50 stands for zero in the data rows.
Here are some points, each followed by its number:
[48 70 42 42 55 31 63 34 53 44 53 36 52 56 70 47 41 61 39 45 40 57 58 55 31 47 40 69 65 54 34 38 33
 47 37 40 57 54 46 73 59 46 54 39 58 68 36 54] 0
[44 44 36 60 38 39 49 43 40 57 39 15 41 39 49 67 40 48 46 28 48 61 53 54 42 48 45 57 30 80 46 38 47
 68 51 22 31 55 57 58 48 54 56 22 55 34 55 56] 1
[50 65 46 45 43 38 49 31 59 34 40 50 55 53 40 36 57 51 45 43 28 47 39 27 39 36 46 57 44 55 47 45 48
 54 31 32 45 65 42 52 75 44 45 43 60 59 33 42] 2
[33 33 57 42 17 50 50 31 71 69 58 65 47 49 59 64 40 61 58 63 58 44 63 47 50 53 48 68 34 34 67 34 63
 43 62 61 54 32 38 60 51 49 51 26 30 37 54 52] 3
[39 28 58 43 40 42 44 49 52 55 59 61 56 50 51 47 60 49 55 49 66 56 52 41 49 54 51 33 66 38 55 57 52
 45 50 74 54 59 38 37 43 56 53 70 29 58 67 51] 4
[31 63 69 58 58 42 58 72 69 59 40 32 46 11 64 51 40 64 54 73 52 68 64 65 93 60 58 31 33 58 39 46 54
 63 34 63 41 44 59 35 39 64 55 65 42 57 69 54] 5
[59 62 49 38 84 55 64 38 44 32 68 35 42 70 42 52 41 41 39 28 42 31 20 48 19 35 54 51 55 71 39 54 57
 42 36 51 56 63 46 40 59 47 32 88 36 68 39 24] 6
[42 52 88 49 61 63 31 49 52 99 47 53 51  4 51 65 34 55 50 90 78 69 76 81 90 70 76 38 39 43 45 72 37
 41 72 99 52 34 34 17 18 69  7 51 24 76 71 40] 7
[46 37 89 51 38 69 49 72 99 74 31 58 67 24 50 69 29 72 63 99 75 44 70 48 99 84 82 39 23 35 55 30 62
 63 49 88 59 21 55 25 19 77 53 54 15 59 58 63] 8
[60 45 42 74 51 38 51 69 35 50 39 28 41 47 51 43 55 47 47 37 54 56 55 64 56 48 42 66 55 63 55 37 35
 48 48 37 40 60 66 54 86 37 55 51 59 28 66 56] 9
[60 61 66 30 66 57 45 50 46 64 52 47 35 60 52 47 52 59 55 59 54 53 59 37 33 53 38 55 39 30 50 42 44
 53 54 55 49 35 53 50 47 40 57 39 46 65 49 46] 10
[55 71 70 66 57 59 42 30 69 47 62 39 50 34 64 70 55 33 46 82 55 41 58 62 69 35 76 56 28 84 48 64 38
 26 51 70 59 44 34 40 43 67 23 66 41 86 53 42] 11
[46 35 79 65 40 91 51 72 64 78 58 58 54 33 42 73 59 49 54 99 55 52 48 42 90 62 87 13 18 39 41 41 61
 47 53 80 33 60 40 23 20 48 57 80 62 80 65 48] 12
[34 50 60 36 58 77 53 39 51 53 45 59 52 46 36 42 52 49 55 86 35 31 58 40 74 55 47 48 39 24 50 57 65
 52 59 72 68 60 37 38 37 67 38 61 38 73 74 48] 13
[40 55 39 51 49 21 63 38 76 26 65 22 48 50 77 56 18 62 59 50 55 44 42 65 28 51 34 71 51 75 40 36 27
 47 56 47 48 35 54 73 48 71 42 10 35 50 40 46] 14
[60 44 39 40 36 28 53 52 59 48 48 57 44 51 52 33 55 68 52 54 45 52 67 61 46 68 45 46 62 57 36 51 50
 63 54 50 56 41 47 49 56 39 54 54 59 50 29 48] 15
[56 74 61 41 38 36 55 54 55 30 77 40 44 57 40 62 22 62 58 66 49 16 49 53 36 36 37 74 55 54 41 27 31
 41 41 54 61 25 68 75 83 39 53 42 45 80 30 28] 16
[47 17 22 74 25 33 85 28 51 42 20 37 67 49 63 43 55 85 59 27 50 66 41 56 45 60 31 37 62 61 56 38 46
 89 50 28 38 51 73 85 71 54 84  0 70  0 62 64] 17
[45 54 45 48 57 52 46 35 52 30 47 50 59 45 49 22 47 65 46 30 41 53 57 43 31 51 48 64 41 56 42 54 42
 36 45 36 59 33 34 56 56 48 54 59 33 63 51 50] 18
[37 40 49 81 47 74 27 71 59 75 46 65 57 63 26 66 73 19 51 51 46 62 60 51 95 56 85 45 37 38 36 68 68
 71 58 50 41 52 65 34 29 51 54 93 56 54 56 46] 19
[72 47 46 48 51 50 34 56 44 53 55 60 45 59 56 53 38 47 54 31 51 61 46 57 43 54 54 37 86 45 57 39 42
 50 64 47 58 44 59 46 51 51 72 49 34 35 52 60] 20
[49 62 29 45 29 30 52 53 39 32 51 56 36 67 62 34 53 56 33 33 45 44 48 43 38 57 33 61 75 31 60 67 40
 73 39 47 60 50 49 52 66 55 30 37 57 35 47 56] 21
[41 30 50 59 29 20 57 40 50 32 39 43 40 60 32 26 41 84 56  7 58 51 50 36 43 46 30 41 69 46 60 46 50
 63 40  8 45 49 55 89 69 34 70  8 57  0 46 75] 22
[58 67 57 45 66 50 37 48 53 45 49 54 57 52 54 52 43 68 22 40 32 54 34 48 41 44 59 81 29 58 60 36 43
 44 34 29 41 49 41 43 47 40 48 40 45 71 53 44] 23
[50 48 55 59 48 61 36 44 48 48 33 47 69 48 43 52 66 60 64 53 49 41 67 60 60 56 51 55 46 43 38 47 53
 53 40 55 44 50 50 44 41 59 51 41 37 41 34 56] 24
[56 31 42 48 37 39 78 33 34 67 54 52 50 55 70 50 55 42 46 25 48 52 37 44 48 43 53 49 56 43 61 46 37
 45 62 38 42 65 53 69 58 36 70 45 63 33 45 56] 25
[48 52 48 52 52 37 66 38 34 35 50 40 31 78 56 51 29 67 67 24 39 48 45 47 24 46 36 48 72 59 37 36 28
 33 48 28 50 47 58 72 61 46 66 29 44 27 30 57] 26
[53 41 71 59 27 33 54 50 47 50 54 37 49 37 65 58 43 58 58 63 37 50 65 62 69 46 47 51 56 60 24 44 54
 47 52 49 67 39 63 85 53 45 48 58 35 47 57 47] 27
[54 30 47 25 79 89 44 48 44 54 51 99 39 62 20 22 69 24 41 59 67 53 35 35 78 59 77 41 68 36 70 85 73
 55 75 72 47 61 38 14 11 48 52 83 63 36 75 64] 28
[49 82 32 28 46  8 51  2 38  9 60 42 27 47 79 43 24 61 78 16 42 33 42 64  8 36 18 63 90 74 45  6 29
 46 48 22 46 29 65 86 89 39 58 25 40 57 37 65] 29
[55 71 53 65 65 21 87 46 34 30 52 37 49 28 61 48 23 74 71 15 42 41 41 58 22 45 17 56 68 59 41 35 46
 60 56 36 76 57 53 74 69 37 62 37 52 45 36 47] 30
[70 47 75 33 50 80 56 32 40 66 44 72 39 57 38 23 51  0 37 35 66 44 43 49 64 40 53 43 52 44 68 78 48
 28 72 46 54 70 48 46 51 31 58 78 51 56 57 47] 31
[38 54 46 70 34 60 49 64 64 64 41 54 62 38 26 63 77 34 31 58 47 61 43 46 46 66 62 43 50 59 29 48 44
 58 47 45 34 48 47 35 37 65 31 51 65 49 52 41] 32
[48 47 61 54 74 76 40 49 52 60 47 40 52 48 56 56 55 29 40 68 62 51 56 30 89 54 86 45 42 41 69 76 44
 37 51 81 54 56 41 39 36 56 34 53 40 41 77 69] 33
[58 35 68 52 79 81 58 70 64 54 61 64 52 80 23 67 57 37 45 71 52 47 39 43 58 45 61 47 32 52 61 87 83
 49 57 85 40 47 33 26 20 42 47 87 60 60 39 41] 34
[47 24 50 54 57 86 49 63 52 54 52 56 40 70 46 47 72 58 57 63 44 46 23 40 68 42 59 37 51 20 53 82 63
 61 61 68 56 60 45 46 34 51 55 54 58 60 66 51] 35
[32 15 68 53 41 75 67 38 66 73 40 67 51 76 56 24 37 41 72 52 58 34 56 58 71 48 70 42 45 42 68 50 69
 61 53 76 73 68 41 58 38 54 46 62 52 35 63 86] 36
Which two points above are nearest to each new point by angle, seen from the average point of the numbered points? Their numbers follow each, nearest first.
[52 46 85 57 57 65 23 83 85 82 30 37 54  0 66 73 41 41 43 99 50 49 85 81 97 74 97 35 30 46 36 40 39
 44 40 87 54 27 39  0 40 56  0 50 30 82 61 46] 7 8
[81 96  6 24 62  0 43 33  1  0 84 29  9 58 74  9 38 47 52  3 18 28 22 55  0  8 10 75 99 48 63 29 24
 13 51 13 83 35 60 70 70 15 33 71 40 65 11 35] 29 30
[45 52 67 71 36 46 55 52 64 51 43 57 52 22 41 70 38 48 42 58 61 64 61 49 65 56 56 47 42 69 42 66 63
 46 67 57 61 49 45 50 42 59 15 45 42 49 66 45] 7 11
[38 28 38 49 28 40 55 43 72 52 38 38 54 71 53 62 51 58 50 64 43 76 62 46 62 49 35 33 59 61 55 19 59
 77 48 53 46 43 61 64 52 55 68 13 66 24 73 65] 17 22
[49 45 39 52 38 68 56 57 58 41 55 63 49 57 26 61 45 61 55 51 47 54 54 27 42 57 36 58 48 60 37 36 68
 51 48 49 46 64 53 61 51 43 51 53 39 54 34 69] 2 26
[63 58 29 43 36 17 54 24 15 22 68 60 34 67 50 24 42 54 56  0 40 33 26 39 20  5 15 75 85 59 37 45 43
 38 60 26 53 55 36 71 59 33 49 23 57 60 42 31] 29 26
[67 48 45 49 51 21 44 38 43 38 48 56 10 54 63 29 22 54 48 27 53 43 27 48 21 51 12 78 63 66 63 24 53
 53 46 36 51 51 64 94 73 41 52 27 40 58 25 57] 29 26
[47 45 49 62 25 41 38 47 49 54 29 53 70 77 66 68 65 64 63 42 54 77 40 38 36 65 54 41 54 64 45 35 47
 52 48 17 56 40 49 65 72 49 67 37 76 29 44 70] 17 22
[27 35 48 57 50 60 50 63 73 56 41 65 58 55 59 46 64 42 38 57 64 59 46 55 75 67 61 40 41 49 50 51 82
 69 45 61 35 62 51 30 31 53 44 51 53 48 62 65] 19 12
[63 53 61 33 60 60 63 28 58 36 84 72 43 65 55 42 46 33 32 42 53 41 37 47 28 55 34 71 47 30 40 43 59
 26 42 41 60 61 49 53 56 35 41 49 47 61 44 32] 6 31
[35 37 53 49 40 80 53 51 65 85 38 51 56 66 40 58 40 53 75 73 50 48 45 51 55 55 45 41 22 48 42 50 68
 68 48 45 66 62 52 43 43 52 52 37 51 35 78 46] 36 13
[57 70 28 74 60 19 38 33 34 43 68 26 45 46 56 32 30 45 51 22 53 59 40 53 20 20 28 66 58 69 67 22 34
 43 44 32 53 31 42 84 80 44 48 45 58 62 36 47] 29 0
[56 57 55 47 64 64 33 67 53 84 39 50 80 33 38 80 64 26 49 57 66 63 62 64 81 70 82 41 57 56 42 69 60
 53 37 72 36 41 48 10 23 53 42 59 36 75 76 32] 7 19
[49 71 35 52 43 31 69 13 36 52 41 38 39 34 64 29 36 61 59 53 50 31 61 56 34 48 33 62 72 63 54 36 38
 27 59 42 41 33 67 85 60 38 56 40 61 49 46 61] 29 0
[50 29 71 45 45 63 51 49 67 70 43 47 65 58 49 54 76 36 53 63 46 55 47 43 67 52 65 46 59 45 45 56 58
 71 41 59 50 52 56 38 33 61 52 42 63 34 45 63] 19 35
[46 58 45 25 53 48 63 46 66 53 73 44 40 48 55 60 19 62 59 73 41 45 60 58 39 48 57 52 70 46 31 38 23
 24 29 53 58 47 60 54 50 52 36 64 22 65 53 37] 16 0
[61 85 29 49 81 12 43 52 25  7 66 27 30 55 52 40 34 46 45 15 48 53 52 57 18 49 21 56 54 53 58 31 24
 32 69 30 45 45 63 72 95 37 40 52 54 65 18 39] 29 30
[43 16 48 52 39 38 67 46 55 51 45 63 48 59 49 35 39 69 63 37 61 35 40 55 63 42 38 45 57 28 61 43 60
 43 44 50 68 66 62 90 42 44 59 23 73 15 56 52] 22 17
[49 60 30 57 52 20 57 28 21 24 46 27 42 46 62 22 22 59 63  0 44 57 58 53 16 36 18 72 92 68 40 39 34
 55 55 15 45 41 58 81 81 39 50 41 50 44 40 45] 29 30
[26 72 68 64 38 63 54 71 76 74 28 58 60 21 44 69 46 44 56 99 63 49 71 34 69 55 78 50 29 57 43 51 61
 57 25 79 58 35 45 31 39 51 47 50 49 57 63 59] 8 12
[51 45 75 58 56 64 32 53 38 56 63 68 53 33 44 52 72 40 54 73 56 59 52 36 51 66 70 52 33 57 81 49 57
 63 57 65 31 48 30 19 31 64 48 61 55 53 58 20] 12 34
[55 54 20 53 36 27 63 58 39 28 29 46 65 39 63 50 40 60 49 27 48 73 54 64 39 63 37 58 76 57 60 36 47
 71 44 23 56 44 63 75 62 45 59 20 67 17 38 54] 17 22
[52 57 50 45 51 55 16 66 54 59 58 44 52 27 58 83 45 40 42 50 40 40 51 37 59 50 82 54 40 52 48 64 44
 39 37 64 62 45 31 23 48 57 27 36 38 55 51 22] 11 7
[47 37 35 65 62 57 45 43 52 58 61 51 62 49 27 70 65 36 44 26 42 41 50 49 61 51 51 50 31 41 52 48 60
 63 25 51 46 51 23 62 33 57 54 71 63 33 52 35] 19 32
[46 48 54 59 55 52 56 60 69 61 44 61 57 43 40 60 82 54 48 72 50 63 54 54 74 39 71 22 41 61 38 73 54
 52 40 57 43 60 40 34 48 47 54 54 46 50 58 59] 12 19
[59 35 75 60 58 82 60 62 59 68 49 33 63 38 55 67 40 34 44 58 54 86 60 50 55 48 55 44 35 61 49 63 44
 59 64 73 20 54 47 33 46 56 46 51 77 60 79 60] 12 7
[47 33 54 36 53 66 37 62 36 59 59 79 58 69 39 76 72 38 49 85 53 40 43 36 68 58 61 51 58 45 54 75 63
 37 46 65 58 53 23 46 37 49 32 68 52 69 52 48] 34 28
[46 24 49 56 21 54 71 55 46 61 39 59 59 65 74 57 55 65 63 54 50 63 53 35 54 42 56 22 52 47 31 48 54
 69 59 50 40 43 36 77 61 57 78 35 62 16 62 62] 17 25
[45 42 69 49 32 68 45 51 67 68 57 49 43 33 31 72 71 41 58 83 61 45 56 45 90 78 79 69 17 61 58 58 50
 65 45 47 43 54 38  7 27 68 46 59 47 56 49 37] 12 8
[60 64 29 41 39 18 61 36 47 36 55 48 45 44 61 44 30 65 62 24 42 35 60 62 28 41 39 73 63 59 48 23 53
 56 52 33 53 26 80 95 81 52 44 35 32 45 37 44] 29 30
[53 38 69 57 22 39 50 51 83 59 26 47 48 44 59 49 43 73 61 81 68 47 58 72 71 60 34 54 27 50 59 41 59
 71 54 61 50 30 64 69 50 67 63 30 35 49 53 60] 8 3
[55 35 59 59 46 94 41 34 47 57 67 80 61 59 41 56 60 45 46 80 39 45 53 44 45 61 78 48 28 47 39 55 77
 52 49 66 39 50 42 53 41 49 48 51 51 98 60 43] 12 13
[54 46 65 59 55 66 40 39 51 72 47 55 66 49 58 63 70 46 48 60 49 57 33 32 56 65 66 47 36 35 59 61 63
 45 46 49 45 39 41 34 15 58 49 47 48 63 56 58] 12 33
